Each row has a name. Each piece below is followed by the name of the row it came from, unless a question asks for something else. Each question is about the rows just above it. Places in a row count from 0.

Columns, left to right: N W A G L Z B K M P
Q542: 149	79	79	89	79	93	150	143	145	79
Q55: 95	194	194	184	193	92	95	100	99	194
Q439: 118	133	133	130	132	115	118	119	118	132
Q15: 127	117	117	118	117	127	127	127	127	117
Q353: 115	154	154	147	153	193	115	118	117	154
Q388: 153	9	9	34	10	222	216	205	208	9
Q871: 80	19	119	41	20	208	204	196	198	19
asked: 80	19	119	41	20	208	204	196	198	19 : Q871
Which column holds this, read top down? 194	132	117	154 : P
Where in the named rows is 145? : Q542, 8
79	194	132	117	154	9 is in which column, read top down? : P
The row with 118	133	133	130	132	115	118	119	118	132 is : Q439
130 is at row and place : Q439, 3
92 is at row and place : Q55, 5

Columns, left to right: E H R J V
Q923: 156	130	151	129	157
Q406: 239	138	242	24	24
Q480: 139	23	132	135	135
Row and place of 139 in the named rows: : Q480, 0
The row with 156	130	151	129	157 is : Q923
Which column holds 239	139 top down? : E
156 is at row and place : Q923, 0
Row and place of 23 in the named rows: : Q480, 1
Which column holds this, read top down? 130	138 : H

Columns, left to right: U Q S T
Q739: 132	139	105	153
Q571: 140	124	139	62
Q578: 125	131	133	140
Q250: 125	131	133	126
Q228: 124	134	114	202
Q794: 135	128	121	143
Q654: 132	139	121	153
105	139	133	133	114	121 is in which column, read top down? : S
Row and place of 135 in the named rows: : Q794, 0
Where in the named rows is 126? : Q250, 3
Where in the named rows is 128? : Q794, 1
Which column holds this, read top down? 153	62	140	126	202	143 : T

Columns, left to right: deded telun Gomir sutog piri kipo Pif
Q812: 133	151	69	126	50	97	174
Q147: 142	159	166	68	90	87	143
Q289: 132	159	228	151	128	96	93
Q655: 137	152	215	65	132	101	104
Row and place of 152 in the named rows: : Q655, 1
Which column holds 69	166 top down? : Gomir
68	151	65 is in which column, read top down? : sutog

Columns, left to right: duro pogi fimal sanek neda fem bunos saz
Q87: 116	132	102	110	95	127	106	103
Q344: 113	165	105	125	102	113	111	93
Q231: 121	142	130	141	116	153	127	122
Q538: 120	110	112	119	111	147	112	120
Q957: 163	105	248	204	121	133	232	225
Q57: 175	131	200	164	141	100	195	191
Row and place of 225 in the named rows: : Q957, 7
Which column holds 105	131 top down? : pogi

Columns, left to right: D F C Y
Q23: 92	162	71	154
Q102: 157	158	89	62
Q297: 103	110	162	206
Q717: 185	93	163	33
185 is at row and place : Q717, 0
Row and place of 103 in the named rows: : Q297, 0

Columns, left to right: Suvi tevam kaso bog davak Mezup Vipu
Q38: 103	141	125	137	119	140	147
Q40: 125	134	134	123	110	145	118
Q604: 120	134	130	131	113	144	140
Q336: 120	131	105	155	124	139	144
Q341: 133	130	141	118	105	149	131
Q430: 137	126	35	122	113	142	141
Q285: 111	135	139	121	130	124	148
Q230: 121	135	131	128	112	144	127
Q773: 165	128	103	151	157	104	123
Q818: 34	166	125	140	151	108	157
Q195: 102	132	117	135	168	89	122
Where in the named rows is 34? : Q818, 0
asked: 102	132	117	135	168	89	122 : Q195
166 is at row and place : Q818, 1
Where in the named rows is 112? : Q230, 4
Which column holds 131	155	118	122	121	128	151 top down? : bog

Columns, left to right: Teto nosas Pep Goz dil Loduv Karo Godi
Q211: 29	147	100	203	190	97	208	186
Q647: 42	146	114	196	183	112	198	181
Q463: 137	161	136	160	164	133	165	162
Q73: 36	145	137	202	187	113	204	185
Q727: 80	114	101	138	132	100	139	131
Q507: 228	101	123	62	73	124	63	73
Q196: 173	127	131	109	115	131	111	115
Q486: 64	74	51	147	138	47	156	133
109	147 is in which column, read top down? : Goz
Row and place of 123 in the named rows: : Q507, 2
Which column holds 100	114	136	137	101 top down? : Pep
Where in the named rows is 183? : Q647, 4
Where in the named rows is 36? : Q73, 0

